50 stands for zero in the data rows.
Here are some numbered points:
array([48, 48, 45, 47, 41, 50, 56, 44, 62, 45, 40, 59]) 0
array([43, 59, 46, 38, 57, 47, 45, 48, 60, 41, 54, 46]) 1
array([54, 71, 34, 50, 64, 45, 72, 46, 74, 69, 32, 52]) 2
array([65, 58, 48, 50, 66, 57, 41, 77, 59, 60, 49, 52]) 3
array([42, 61, 18, 31, 42, 92, 55, 16, 59, 48, 75, 80]) 4
array([52, 57, 39, 39, 56, 48, 38, 64, 51, 53, 50, 39]) 5
array([48, 50, 47, 39, 55, 52, 44, 40, 47, 39, 56, 49]) 6
array([57, 38, 43, 66, 46, 35, 37, 43, 29, 57, 52, 47]) 7
array([71,  7, 99, 39, 35, 61, 67, 65, 48, 28, 58, 54]) 8
array([60, 45, 55, 54, 73,  7, 57, 96, 59, 86, 24, 88]) 9
array([42, 53, 44, 45, 53, 52, 40, 45, 55, 51, 52, 53]) 10
array([64, 53, 64, 59, 62, 33, 31, 48, 35, 40, 38, 65]) 11
array([57, 44, 62, 45, 65, 57, 36, 49, 27, 46, 44, 61]) 12
array([45, 62, 47, 64, 43, 47, 86, 36, 65, 44, 24, 56]) 13
array([72, 41, 60, 48, 40, 26, 45, 67, 57, 52, 48, 49]) 14
array([39, 41, 74, 46, 67, 70, 66, 58, 51, 60, 50, 31]) 15
array([35, 67, 31, 42, 52, 38, 26, 67, 55, 67, 40, 65]) 16
array([78, 44, 19, 61, 24, 50, 35, 52,  0, 60, 46, 44]) 17
array([44, 71, 30, 92, 34, 66, 78, 64, 48, 50, 63, 22]) 18
array([45, 59, 52, 50, 55, 54, 52, 46, 55, 50, 54, 44]) 19
array([58, 10, 97, 32, 43, 60, 67, 78, 49, 34, 56, 59]) 20
array([57, 66, 30, 57, 46, 52, 62, 45, 57, 53, 50, 47]) 21
array([43, 51, 44, 55, 55, 36, 42, 52, 51, 59, 46, 50]) 22
array([64, 45, 79, 18, 71, 85, 43, 48, 56, 33, 76, 67]) 23
array([52, 55, 30, 58, 45, 62, 49, 28, 19, 45, 46, 56]) 24
array([43, 37, 60, 45, 48, 61, 44, 61, 44, 60, 62, 52]) 25
array([71, 54, 55, 64, 70, 29, 31, 60, 31, 72, 34, 52]) 26
array([36, 72, 28, 72, 51, 49, 48, 73, 57, 63, 60, 60]) 27
array([47, 77, 37, 46, 49, 53, 80, 41, 68, 48, 36, 52]) 28
array([35, 12, 32, 34, 32, 30, 38, 47, 24, 36, 38, 88]) 29
array([81, 50, 43, 51, 58, 38, 35, 45, 17, 64, 62, 67]) 30
array([49, 65, 35, 46, 60, 41, 29, 70, 52, 77, 50, 53]) 31
array([26, 55, 52, 53, 58, 51, 54, 67, 60, 45, 61, 42]) 32
array([55, 69, 26, 47, 56, 50, 43, 59, 48, 69, 49, 43]) 33
array([59, 49, 73, 46, 76, 67, 47, 47, 63, 51, 40, 49]) 34
array([45, 61, 45, 53, 60, 44, 34, 56, 50, 62, 47, 40]) 35
array([55, 63, 11, 61, 58, 47, 24, 52, 38, 54, 93, 70]) 36
array([49, 52, 46, 40, 55, 43, 46, 62, 43, 46, 57, 60]) 37
array([63, 44, 62, 52, 57, 46, 53, 65, 59, 62, 50, 48]) 38
array([35, 60, 39, 57, 46, 24, 40, 55, 43, 57, 44, 56]) 39
array([79, 58, 32, 50, 64, 24, 31, 59, 58, 78, 38, 43]) 40
array([35, 63, 33, 79, 60, 39, 51, 43, 60, 66, 47, 69]) 41
array([44, 46, 60, 48, 59, 46, 51, 66, 60, 47, 56, 47]) 42
array([68, 38, 56, 80, 49, 34, 67, 61, 41, 68, 20, 18]) 43
array([52, 51, 46, 44, 62, 63, 51, 42, 46, 66, 55, 45]) 44
array([70, 62, 70, 34, 37, 60, 51, 28, 40, 46, 66, 35]) 45
array([52, 55, 49, 27, 68, 56, 46, 37, 61, 49, 57, 53]) 46
array([57, 69, 69, 70, 52, 77, 23, 94, 41, 34, 53, 66]) 47
array([45, 79, 43, 63, 60, 51, 60, 57, 39, 16, 42, 63]) 48
array([68, 32, 64, 47, 54, 53, 54, 58, 51, 54, 52, 50]) 49
array([50, 51, 40, 49, 50, 43, 43, 47, 49, 47, 51, 52]) 50
array([47, 63, 55, 51, 61, 68, 47, 36, 58, 42, 58, 54]) 51
array([25, 36, 49, 52, 44, 53, 56, 45, 25, 56, 50, 50]) 52
array([55, 46, 53, 54, 53, 55, 46, 47, 47, 37, 54, 54]) 53
array([51, 53, 47, 47, 62, 44, 38, 48, 56, 63, 53, 46]) 54
array([30, 53, 49, 44, 54, 44, 62, 69, 40, 29, 62, 45]) 55
array([45, 36, 65, 51, 56, 60, 59, 57, 59, 52, 45, 48]) 56
array([47, 58, 57, 48, 51, 57, 50, 53, 58, 63, 46, 50]) 57
array([43, 59, 36, 56, 60, 40, 43, 42, 52, 53, 49, 64]) 58
array([49, 52, 40, 50, 52, 43, 42, 48, 52, 47, 52, 50]) 59
array([47, 53, 47, 53, 61, 41, 43, 57, 50, 58, 60, 45]) 60
array([49, 67, 57, 68, 33, 74, 81, 40, 73, 32, 66, 58]) 61
array([48, 56, 50, 49, 53, 51, 55, 49, 61, 49, 44, 53]) 62
array([54, 55, 50, 56, 48, 46, 72, 41, 69, 63, 37, 50]) 63
array([55, 56, 50, 69, 39, 31, 77, 45, 62, 61, 40, 49]) 64
array([18, 63, 71, 60, 52, 76, 63, 33, 47, 22, 57, 42]) 65
array([16, 47, 68, 54, 57, 53, 59, 42, 59,  5, 52, 34]) 66
array([48, 45, 53, 53, 51, 45, 35, 62, 50, 61, 56, 51]) 67
array([26, 40, 46, 47, 43, 48, 53, 43, 57, 30, 61, 55]) 68
array([53, 41, 77, 54, 81, 74, 81, 37, 31, 81, 51, 23]) 69
array([45, 51, 40, 57, 62, 68, 45, 44, 46, 50, 48, 54]) 70
array([53, 53, 37, 46, 45, 48, 46, 59, 47, 53, 48, 56]) 71
array([32, 39, 61, 50, 34, 55, 50, 53, 32, 47, 62, 60]) 72
array([44, 65, 54, 58, 45, 54, 95, 30, 73, 49, 33, 48]) 73
array([45, 66, 50, 52, 43, 49, 85, 35, 63, 51, 30, 48]) 74
array([61, 59, 42, 41, 67, 40, 51, 32, 55, 34, 63, 44]) 75
array([40, 55, 33, 51, 48, 37, 26, 40, 38, 59, 52, 41]) 76
array([63, 46, 57, 60, 47, 38, 45, 74, 62, 72, 44, 50]) 77
array([32, 49, 65, 50, 50, 63, 37, 51, 47, 29, 57, 41]) 78
array([51, 40, 56, 45, 45, 53, 56, 68, 49, 43, 42, 52]) 79
array([42, 60, 41, 46, 68, 43, 46, 73, 65, 53, 54, 44]) 80
array([50, 72, 45, 53, 43, 60, 80, 36, 76, 48, 25, 49]) 81
array([68, 40, 56, 47, 46, 51, 60, 70, 52, 49, 56, 49]) 82
array([61, 29, 64, 41, 46, 83, 58, 39, 36, 30, 56, 51]) 83
array([57, 51, 48, 65, 43, 35, 49, 53, 56, 63, 43, 52]) 84
array([61, 60, 51, 36, 72, 33, 63, 45, 50, 50, 44, 24]) 85
array([65, 66, 46, 53, 42, 48, 66, 59, 53, 52, 50, 50]) 86
array([52, 63, 46, 57, 70, 52, 59, 45, 58, 61, 41, 43]) 87
array([46, 38, 68, 51, 51, 55, 68, 58, 58, 45, 42, 46]) 88
array([64, 69, 51, 37, 68, 69, 81, 44, 80, 53, 44, 57]) 89
array([72, 41, 33, 53, 52, 38, 45, 29, 81, 44, 62, 22]) 90
array([58, 44, 40, 73, 54, 45, 49, 64, 68, 63, 39, 55]) 91
array([85, 64, 54, 53, 39, 47, 70, 41, 76, 41, 53, 44]) 92
array([55, 56, 52, 71, 49, 46, 55, 48, 50, 51, 31, 44]) 93
array([40, 54, 49, 53, 49, 45, 60, 45, 56, 62, 45, 52]) 94
array([53, 20, 48, 44, 34, 31, 32, 60, 58, 39, 54, 68]) 95
array([36, 61, 62, 31, 66, 67, 36, 39, 59, 42, 57, 45]) 96
array([49, 18, 85, 35, 42, 55, 64, 75, 51, 38, 52, 51]) 97
array([77,  5, 71, 44, 27, 47, 39, 55, 29, 25, 53, 64]) 98
array([55, 34, 24, 33, 31, 35, 45, 41, 20, 40, 50, 60]) 99
array([43, 43, 55, 87, 43, 32, 48, 87, 64, 95, 45, 30]) 100
array([56, 70, 50, 60, 61, 49, 83, 36, 73, 61, 22, 36]) 101
array([49, 41, 50, 39, 40, 42, 48, 38, 45, 42, 52, 75]) 102
array([32, 47, 36, 54, 38, 62, 56, 40, 90, 72, 74, 59]) 103
array([52, 67, 52, 60, 54, 43, 85, 35, 74, 51, 34, 48]) 104
array([55, 50, 80, 47, 24, 44, 86, 74, 61,  0, 50, 37]) 105
array([54, 64, 53, 61, 38, 49, 83, 31, 70, 46, 36, 59]) 106
array([55, 42, 61, 55, 39, 44, 38, 58, 68, 31, 45, 52]) 107
array([36, 49, 60, 45, 60, 47, 42, 51, 51, 53, 59, 41]) 108
array([64, 13, 34, 37, 18, 42, 33, 37,  3, 13, 65, 67]) 109
array([66, 57, 44, 60, 43, 34, 54, 79, 42, 61, 36, 38]) 110
array([48, 56, 36, 47, 56, 63, 45, 27, 67, 61, 47, 59]) 111
array([33, 42, 58, 44, 55, 53, 48, 56, 57, 39, 55, 52]) 112
array([53, 25, 52, 47, 34, 51, 41, 28,  5, 37, 66, 53]) 113
array([52, 69, 50, 60, 45, 55, 83, 32, 71, 51, 35, 55]) 114
array([55, 61, 53, 79, 50, 43, 52, 80, 51, 55, 54, 33]) 115
array([39, 55, 50, 87, 56, 49, 75, 17, 73, 65, 53, 54]) 116
array([74, 56, 42, 28, 78,  9, 53, 36, 46, 65, 32, 21]) 117
array([79, 53, 31, 64, 37, 41, 40, 64, 33, 66, 41, 36]) 118
array([51, 61, 46, 55, 46, 47, 58, 36, 68, 44, 46, 48]) 119
array([60, 37, 80, 25, 37, 57, 69, 66, 49, 28, 55, 47]) 120
array([42, 30, 28, 57, 37, 49, 38, 28,  0, 36, 59, 55]) 121
array([47, 52, 46, 44, 52, 42, 43, 56, 40, 46, 55, 54]) 122
array([50, 12, 70, 38, 36, 50, 59, 65, 44, 38, 48, 51]) 123
array([41, 32, 44,  3, 11, 82, 65, 67, 21, 82, 88, 59]) 124
array([62, 72, 51, 57, 66, 53, 41, 20, 53, 27, 37, 29]) 125
array([50, 48, 35, 57, 41, 48, 38, 38, 36, 43, 54, 57]) 126
array([36, 56, 52, 50, 22, 26, 89, 45, 55, 88, 45, 71]) 127
array([49, 65, 44, 55, 51, 46, 57, 39, 60, 51, 42, 43]) 128
array([56, 36, 61, 55, 44, 57, 39, 35, 30, 40, 52, 48]) 129
array([42, 59, 45, 34, 58, 47, 41, 48, 61, 36, 61, 43]) 130
array([49, 31, 71, 54, 51, 69, 52, 51, 31, 33, 58, 52]) 131
array([45, 51, 29, 47, 57, 43, 38, 57, 57, 55, 40, 48]) 132
array([44, 70, 41, 53, 53, 33, 42, 56, 59, 59, 50, 43]) 133
array([53, 57, 64, 46, 22, 63, 44, 36,  1, 44, 30, 78]) 134
array([36, 58, 51, 56, 65, 25,  6, 46, 43, 57, 45, 39]) 135
Which five points above are nearest to each new point by angle? Their numbers follow each, nearest first.
array([56, 68, 57, 59, 60, 63, 50, 33, 49, 41, 40, 40]) 125 51 19 128 87
array([52, 50, 39, 50, 57, 38, 34, 58, 39, 46, 58, 44]) 122 59 50 60 76
array([54, 15, 44, 46, 29, 13, 43, 48, 51, 37, 56, 51]) 95 29 109 98 99
array([48, 46, 37, 37, 36, 87, 48, 28, 41, 36, 75, 82]) 4 83 102 23 24
array([47, 45, 49, 46, 40, 46, 57, 43, 59, 47, 50, 59]) 0 102 106 68 127
array([49, 55, 51, 49, 50, 44, 46, 50, 66, 53, 42, 60]) 62 0 2 16 9
array([25, 38, 58, 47, 74, 56, 67, 47, 64, 57, 53, 35]) 15 56 108 32 69
array([50, 62, 53, 59, 52, 54, 47, 48, 48, 50, 59, 44]) 19 18 51 115 65
array([41, 61, 45, 52, 52, 50, 46, 72, 60, 76, 52, 50]) 31 27 100 57 80
array([60, 38, 31, 44, 30, 37, 44, 50, 33, 50, 49, 59]) 99 109 17 29 126
array([59, 54, 48, 43, 38, 36, 55, 72, 47, 57, 46, 53]) 110 14 71 77 9
array([74, 35, 59, 47, 33, 57, 31, 68, 35, 63, 56, 62]) 98 49 25 30 67
array([48, 54, 46, 52, 65, 38, 44, 58, 53, 53, 59, 47]) 60 80 54 35 133
array([50, 44, 38, 48, 42, 62, 56, 30, 36, 43, 50, 56]) 24 121 113 126 4
array([76, 60, 61, 33, 36, 55, 45, 25, 42, 54, 68, 42]) 45 92 129 113 30
array([37, 58,  5, 35, 40, 66, 53, 74, 39, 62, 61, 68]) 71 124 27 33 36
array([58, 81, 23, 51, 45, 59, 65, 50, 40, 41, 45, 32]) 21 18 86 28 33
array([32, 59, 72, 56, 58, 71, 55, 49, 57, 26, 57, 40]) 65 66 78 51 19
array([52, 51, 47, 63, 26, 66, 66, 62, 43, 56, 53, 37]) 18 86 115 61 124
array([66, 59, 61, 56, 70, 44, 40, 51, 38, 72, 51, 52]) 26 30 54 40 11
array([64, 56, 33, 75, 40, 97, 50,  0, 11, 31, 69, 45]) 24 129 121 126 113
array([55, 14, 54, 46, 25, 24, 33, 60, 57, 31, 59, 65]) 95 98 107 29 123
array([32, 69, 80, 51, 42, 72, 58, 37, 49, 20, 57, 38]) 65 78 66 51 61
array([61, 67, 30, 59, 46, 54, 68, 44, 59, 52, 46, 47]) 21 28 128 114 81
array([61, 51, 63, 56, 55, 38, 71, 44, 43, 58, 50, 53]) 64 69 127 104 63
array([43, 16, 63, 44, 35, 67, 53, 33, 10, 45, 67, 56]) 113 129 72 131 83
array([43, 65, 54, 60, 71, 64, 57, 43, 53, 65, 40, 45]) 87 101 19 69 57
array([52, 54, 44, 41, 61, 65, 48, 45, 44, 67, 59, 43]) 44 69 33 46 54
array([15, 59, 99, 30, 61, 64, 37, 10, 51, 40, 99, 63]) 96 51 108 23 65
array([36, 65, 67, 50, 46, 64, 52, 38, 48, 29, 56, 43]) 65 78 66 51 96
array([57, 48, 48, 50, 59, 58, 34, 33, 50, 54, 47, 61]) 111 70 12 10 46
array([48, 59, 49, 30, 53, 52, 42, 55, 45, 51, 51, 47]) 5 130 1 96 37
array([71, 42, 72, 50, 62, 44, 59, 73, 70, 66, 48, 49]) 38 77 49 82 14
array([62, 49, 65, 62, 36, 22, 80, 53, 63, 43, 34, 64]) 64 106 13 104 63
array([56, 58, 36, 64, 46, 51, 40, 61, 42, 65, 48, 45]) 118 33 31 110 17
array([43, 59, 52, 58, 50, 68, 69, 70, 43, 47, 67, 42]) 18 32 55 115 61
array([46, 64, 55, 55, 59, 53, 59, 41, 66, 54, 37, 55]) 62 101 104 114 81
array([55, 55, 56, 47, 63, 52, 38, 50, 37, 54, 43, 55]) 12 26 11 30 135
array([55, 51, 50, 56, 47, 58, 40, 53, 56, 54, 41, 52]) 91 47 3 77 57
array([25, 42, 54, 42, 41, 54, 37, 55, 35, 55, 63, 58]) 72 25 52 124 122
array([76,  6, 72, 39, 26, 42, 35, 65, 50,  0, 55, 80]) 98 95 8 123 107
array([51, 38, 38, 79, 53, 54, 58, 64, 72, 58, 40, 64]) 91 41 84 100 27
array([57, 62, 43, 56, 44, 48, 52, 62, 53, 50, 51, 50]) 86 110 115 27 21
array([30, 69, 71, 24, 76, 75, 34, 39, 58, 36, 58, 39]) 96 51 46 19 130
array([73, 61, 49, 45, 68, 52, 40, 89, 64, 65, 48, 49]) 3 38 77 80 31
array([71, 65, 61, 35, 86, 71, 76, 35, 87, 53, 46, 59]) 89 34 62 46 87
array([60, 57, 47, 44, 36, 34, 65, 78, 49, 47, 43, 48]) 110 86 14 82 79
array([54, 70, 31, 46, 67, 37, 52, 50, 61, 62, 32, 54]) 2 87 40 132 33
array([42,  5, 64, 36, 22, 62, 47, 31,  0, 36, 76, 63]) 113 109 72 129 121
array([62, 61, 41, 44, 41, 40, 50, 70, 48, 54, 50, 46]) 110 71 86 118 5
array([48,  4,  3, 79, 36, 58, 48, 23,  0, 36, 49, 58]) 121 126 24 113 109
array([87, 65, 31, 56, 73, 19, 26, 61, 70, 91, 35, 37]) 40 54 31 26 35
array([56, 26, 20, 63, 44, 39, 44, 27,  0, 42, 65, 48]) 121 113 126 7 99
array([56, 46, 62, 59, 38, 48, 45, 48, 73, 32, 45, 55]) 107 0 105 92 119
array([55, 65, 57, 67, 74, 99, 43, 55, 63, 37, 68, 41]) 51 70 19 34 47
array([32, 36, 52, 57, 67, 67, 60, 48, 57, 51, 41, 52]) 56 15 70 88 112
array([52, 61, 42, 48, 64, 43, 40, 70, 65, 57, 47, 45]) 80 3 31 5 133
array([64, 49, 74, 28, 64, 82, 49, 45, 51, 31, 70, 60]) 23 83 51 96 53
array([49, 42, 64, 39, 52, 55, 28, 64, 46, 50, 63, 63]) 25 67 23 37 47
array([51, 54, 44, 48, 49, 62, 51, 48, 54, 47, 57, 48]) 4 51 61 19 70
array([48, 54, 34, 45, 53, 51, 46, 50, 49, 47, 56, 60]) 36 50 4 59 71
array([56, 61, 51, 33, 53, 50, 45, 60, 47, 54, 48, 45]) 5 3 31 33 37
array([57, 76, 20, 43, 75, 27, 26, 67, 55, 95, 50, 47]) 31 33 40 54 35
array([47, 42, 54, 53, 51, 43, 35, 64, 51, 62, 57, 54]) 67 77 60 31 25
array([24,  0, 22, 27, 21, 22, 21, 48,  0, 26, 47, 99]) 29 99 109 102 121
array([36, 47, 53, 55, 41, 51, 56, 59, 40, 56, 57, 58]) 72 52 25 124 127
array([50, 64, 57, 59, 52, 50, 52, 64, 55, 59, 45, 47]) 115 57 100 77 3
array([90, 62, 68, 26, 33, 56, 46, 19, 36, 59, 71, 34]) 45 92 30 129 113
array([37, 48, 33, 57, 51, 63, 57, 34, 35, 59, 49, 48]) 24 52 70 121 44
array([38, 48, 32, 54, 57, 46, 26, 21, 36, 74, 55, 47]) 76 135 7 54 10
array([56, 53, 67, 38, 57, 89, 53, 41, 46, 28, 70, 64]) 23 83 51 53 131
array([69, 41, 19, 54, 35, 50, 36, 56, 17, 56, 52, 49]) 17 118 99 7 121
array([48, 52, 46, 44, 55, 57, 39, 41, 46, 40, 61, 47]) 6 96 130 51 75
array([22, 58, 58, 59, 55, 49, 50, 52, 61, 53, 48, 47]) 32 108 19 94 112
array([18, 37, 47, 50, 41, 49, 59, 47, 65, 26, 63, 57]) 68 112 66 32 55
array([53, 40, 68, 59, 43, 46, 36, 51, 71, 33, 50, 53]) 107 95 8 53 98
array([49, 64, 54, 65, 30, 78, 83, 31, 81, 32, 71, 72]) 61 106 114 73 119
array([40, 27, 53, 53, 80, 56, 53, 52, 68, 50, 45, 42]) 56 34 15 42 112
array([46, 46, 43, 21, 21, 78, 77, 56, 39, 69, 70, 58]) 124 4 25 72 127
array([41, 40, 42, 22, 56, 60, 42, 49, 42, 62, 57, 70]) 124 4 10 25 37
array([34, 53, 49, 47, 37, 67, 56, 25, 77, 69, 60, 53]) 103 111 4 116 94
array([53, 38, 44, 48, 43, 45, 41, 47, 44, 41, 59, 54]) 109 99 95 113 126
array([74, 77, 63, 44, 70, 42, 47, 45, 72, 73, 62, 39]) 54 87 40 85 57
array([49, 23, 41, 68, 31, 19, 33, 55, 63, 28, 61, 49]) 95 107 14 59 50
array([60, 64, 48, 70, 36, 65, 81, 35, 77, 38, 64, 64]) 61 106 114 119 92
array([45, 60, 37, 62, 54, 43, 59, 64, 57, 67, 49, 52]) 27 41 100 91 2
array([36, 55, 47, 63, 34, 52, 28, 80, 66, 99, 58, 36]) 100 67 31 77 35
array([54, 56, 50, 52, 51, 34, 58, 52, 80, 51, 43, 62]) 62 63 104 2 119
array([51, 68, 48, 64, 61, 50, 85, 44, 72, 63, 24, 42]) 101 104 63 2 114
array([60, 53, 60, 35, 55, 36, 66, 57, 46, 57, 55, 46]) 85 117 38 82 120
array([43, 22, 43, 48, 31, 28, 40, 44, 61, 39, 61, 57]) 95 29 68 102 109
array([64, 43, 98, 56, 47, 65, 82, 66, 72, 27, 38, 28]) 88 105 120 56 8
array([42, 54, 51, 77, 58, 50, 58, 17, 74, 69, 53, 68]) 116 41 111 94 103
array([44, 42, 42, 51, 50, 58, 44, 36, 49, 68, 65, 47]) 44 103 111 4 76
array([46, 55, 36, 30, 37, 50, 49, 46, 38, 39, 68, 82]) 102 4 37 99 29
array([37, 20, 56, 54, 93, 59, 51, 57, 76, 47, 40, 38]) 56 34 42 15 112
array([45, 63, 45, 48, 73, 62, 47, 49, 58, 61, 42, 44]) 87 44 19 57 35
array([54, 55, 41, 44, 41, 37, 46, 64, 56, 58, 48, 55]) 71 16 31 77 40
array([36, 57, 23, 39, 44, 64, 54, 67, 41, 53, 59, 60]) 71 124 27 4 37
array([67, 58, 51, 51, 38, 41, 50, 72, 48, 57, 50, 53]) 110 14 77 86 118
array([37, 44, 49, 61, 63, 32, 51, 45, 37, 84, 63, 33]) 60 22 100 54 35
array([47, 37, 67, 31, 50, 68, 39, 66, 61, 59, 60, 55]) 25 23 20 97 56
array([45, 59, 32, 22, 31, 52, 52, 45, 32, 32, 73, 94]) 102 4 37 99 109
array([56, 73, 36, 68, 40, 32, 17, 83, 39, 72, 45, 54]) 31 16 118 35 110
array([33, 52, 55, 43, 66, 43, 44, 45, 53, 50, 49, 30]) 108 1 96 135 19
array([47, 44, 59, 48, 51, 58, 41, 59, 44, 48, 61, 56]) 25 131 72 47 23
array([43, 52, 44, 44, 56, 43, 40, 42, 57, 62, 54, 49]) 54 10 22 76 35
array([42, 51, 49, 44, 58, 48, 36, 46, 55, 51, 54, 49]) 10 54 135 108 96
array([62, 41, 53, 71, 52, 38, 61, 58, 45, 63, 28, 25]) 43 93 110 100 118
array([67, 51, 51, 67, 61, 28, 30, 57, 33, 66, 38, 48]) 26 40 7 11 118
array([44, 49, 47, 42, 48, 43, 41, 46, 44, 63, 55, 53]) 76 54 31 16 22
array([47, 53, 46, 42, 70, 53, 41, 38, 54, 54, 60, 47]) 46 54 96 10 44
array([31, 63, 93, 26, 78, 64, 36, 48, 62, 35, 69, 41]) 96 108 23 78 112
array([46, 63, 40, 51, 55, 41, 44, 44, 54, 55, 44, 42]) 133 35 128 22 76
array([48, 59, 47, 55, 73, 60, 61, 40, 68, 58, 40, 50]) 87 2 89 101 62
array([27, 65, 66, 59, 55, 67, 70, 35, 54, 33, 47, 42]) 65 66 19 73 61
array([29, 50, 64, 49, 59, 43, 44, 41, 51, 49, 53, 31]) 108 66 78 19 135
array([35, 45, 51, 46, 46, 47, 48, 42, 46, 60, 56, 46]) 52 108 76 72 124
array([68, 63, 46, 48, 41, 37, 46, 75, 54, 60, 46, 42]) 110 77 118 14 40
array([43, 51, 49, 46, 57, 60, 49, 51, 58, 58, 46, 56]) 57 111 62 10 70
array([48, 58, 51, 52, 57, 66, 45, 44, 52, 74, 53, 40]) 44 57 69 54 87
array([41, 35, 45, 20, 24, 70, 60, 61, 31, 75, 74, 59]) 124 25 72 52 4
array([41, 34, 37, 49, 33, 50, 35, 37, 15, 37, 54, 57]) 121 113 109 126 99
array([35, 64, 42, 64, 64, 47, 41, 59, 50, 68, 44, 46]) 35 22 31 27 133
array([47, 45, 33, 73, 58, 43, 46, 69, 43, 79, 50, 41]) 100 22 91 60 31
array([68,  9, 82, 44,  9, 49, 33, 51, 29,  0, 84, 52]) 98 109 8 129 113
array([52, 52, 57, 51, 51, 51, 60, 59, 56, 50, 50, 43]) 88 105 38 15 42
array([58, 38, 69, 59, 37, 43, 33, 55, 76, 23, 45, 53]) 107 95 105 14 98
array([45, 41, 41, 47, 50, 41, 38, 42, 44, 50, 45, 66]) 29 102 50 99 126
array([52, 53, 45, 56, 47, 64, 50, 41, 38, 41, 51, 52]) 24 121 126 70 83
array([64, 27, 59, 48, 36, 44, 46, 57, 37, 55, 48, 56]) 98 123 49 8 14
array([88, 38, 55, 66, 56, 14, 43, 82, 65, 99, 53, 60]) 77 38 9 84 40
array([35, 62, 39, 45, 28, 64, 55, 14, 91, 79, 62, 56]) 103 111 4 119 94
array([59, 51, 38, 67, 42, 80, 45,  9, 21, 38, 65, 48]) 24 129 121 126 113
array([50, 41, 49, 58, 47, 36, 32, 61, 45, 58, 53, 49]) 67 7 22 135 100
array([51, 51, 48, 42, 80, 55, 48, 43, 61, 64, 40, 38]) 87 54 34 44 46
array([41, 50, 55, 41, 54, 50, 40, 54, 49, 57, 56, 51]) 108 25 67 96 10
array([39, 42, 57, 50, 41, 46, 49, 52, 46, 52, 52, 54]) 72 52 123 25 29
array([50, 41, 34, 47, 36, 51, 51, 42, 38, 42, 44, 57]) 99 109 121 29 126
array([47, 60, 54, 64, 71, 76, 71, 41, 55, 66, 34, 48]) 87 101 69 89 114
array([59, 41, 31, 53, 38, 47, 46, 35,  9, 36, 50, 47]) 121 113 24 99 109
array([38, 52, 48, 48, 48, 45, 45, 45, 46, 61, 60, 53]) 76 10 39 108 52
array([66, 33,  5, 48, 40, 36, 66, 49, 65, 16, 45, 62]) 0 50 99 59 95
array([56, 64, 71, 59, 65, 63, 75, 75, 58, 20, 62, 40]) 105 42 88 55 120
array([49, 41, 49, 47, 59, 58, 44, 41, 62, 26, 58, 63]) 53 6 68 23 51
array([52, 45, 39, 65, 44, 33, 43, 49, 50, 56, 64, 48]) 7 84 36 59 22
array([57, 55, 59, 37, 45, 43, 63, 49, 47, 49, 51, 50]) 120 45 105 86 92
array([63, 44, 51, 39, 57, 48, 45, 51, 42, 49, 41, 53]) 12 11 30 26 49
array([37, 62, 32, 64, 47, 49, 70, 62, 57, 68, 38, 25]) 18 100 101 94 2
array([58, 37, 40, 51, 35, 35, 25, 47, 32, 52, 65, 46]) 7 109 126 17 76
array([47, 54, 32, 51, 42, 55, 49, 58, 42, 52, 53, 49]) 71 17 33 27 36
array([99, 71, 48, 56, 33, 42, 83, 41, 85, 41, 52, 44]) 92 86 106 119 104
array([63, 48, 61, 51, 41, 37, 53, 58, 56, 48, 45, 46]) 14 77 82 38 107
array([44, 60, 55, 40, 86, 58, 39, 40, 52, 39, 61, 42]) 96 46 51 130 6
array([38, 71, 43, 65, 40, 43, 31, 59, 85, 50, 60, 47]) 133 27 103 80 32
array([53, 51, 53, 43, 49, 44, 55, 54, 55, 60, 42, 54]) 9 127 77 63 2
array([42, 69, 37, 52, 57, 52, 44, 77, 65, 85, 52, 47]) 31 33 27 80 35
array([46, 58, 42, 54, 47, 48, 42, 41, 54, 51, 49, 55]) 58 10 111 59 41
array([37, 53, 62, 46, 69, 47, 41, 47, 55, 48, 60, 35]) 108 96 19 130 1
array([50, 56, 44, 52, 54, 50, 39, 62, 52, 64, 54, 45]) 31 35 33 60 67
array([48, 62, 47, 46, 64, 47, 43, 50, 51, 49, 48, 67]) 58 16 37 10 46
array([57, 51, 49, 28, 75, 70, 41, 48, 65, 47, 58, 53]) 46 23 96 34 51
array([54, 51, 57, 42, 55, 54, 50, 46, 50, 48, 54, 61]) 23 46 102 12 51
array([31, 34, 65, 44, 57, 53, 46, 39, 73, 42, 56, 58]) 112 68 66 96 56
array([46, 31, 33, 50, 47, 33, 49, 72, 52, 18, 58, 29]) 55 105 95 68 107
array([48, 39, 65, 39, 74, 53, 70, 64, 52, 57, 45, 31]) 15 56 69 88 42
array([71, 44, 61, 58, 63, 35, 35, 61, 36, 64, 43, 52]) 26 11 30 40 77
array([55, 64, 56, 75, 42, 28, 89, 44, 64, 68, 37, 48]) 64 63 104 106 13
array([46, 30, 32, 62, 30, 44, 43, 33, 10, 36, 54, 49]) 121 113 126 109 99
array([46, 99, 79, 49, 75, 56, 52, 13, 56, 64, 50, 28]) 19 125 87 51 128
array([41, 39, 52, 46, 39, 47, 41, 52, 40, 50, 55, 54]) 72 29 109 113 52
array([77, 35, 60, 57, 31, 61, 29, 66, 34, 53, 60, 63]) 98 17 47 30 49
array([44, 80, 34, 63, 66, 40, 56, 59, 34,  4, 35, 77]) 48 58 55 11 122
array([55, 55, 28, 59, 53, 43, 34, 56, 43, 52, 79, 65]) 36 50 59 30 122
array([62, 60, 37, 42, 36, 32, 46, 72, 59, 59, 50, 55]) 71 110 14 77 31
array([12, 50, 56, 88, 44, 49, 45, 63, 51, 68, 57, 26]) 100 115 32 18 27
array([63, 59, 41, 60, 42, 40, 62, 82, 33, 56, 37, 39]) 110 118 115 43 86
array([50, 69, 77, 81, 60, 34, 38, 62, 63, 66, 22, 46]) 93 84 100 77 26
array([61, 47, 32, 40, 53, 52, 44, 52, 43, 69, 53, 50]) 33 71 40 31 44
array([57, 30, 45, 49, 37, 38, 35, 39, 35, 31, 68, 60]) 109 113 126 121 98
array([19, 43, 50, 53, 69, 58, 56, 53, 63, 60, 47, 44]) 32 15 56 112 108
array([21, 27, 75, 42, 58, 57, 48, 36, 80, 36, 59, 58]) 112 68 66 56 96
array([44, 59, 38, 40, 65, 52, 37, 53, 51, 51, 49, 39]) 5 35 132 1 130
array([58, 51, 33, 53, 42, 47, 41, 60, 28, 47, 55, 51]) 17 71 118 99 126
array([88, 72, 50, 51, 47, 78, 42, 28, 40, 57, 57, 36]) 45 125 44 92 51
array([52, 51, 48, 55, 52, 48, 31, 48, 52, 56, 49, 52]) 135 54 35 67 76
array([54, 19, 30, 44, 24, 42, 37, 29,  5, 22, 58, 64]) 109 121 113 99 126
array([63, 47, 56, 44, 58, 41, 51, 43, 55, 36, 61, 46]) 75 90 6 53 92
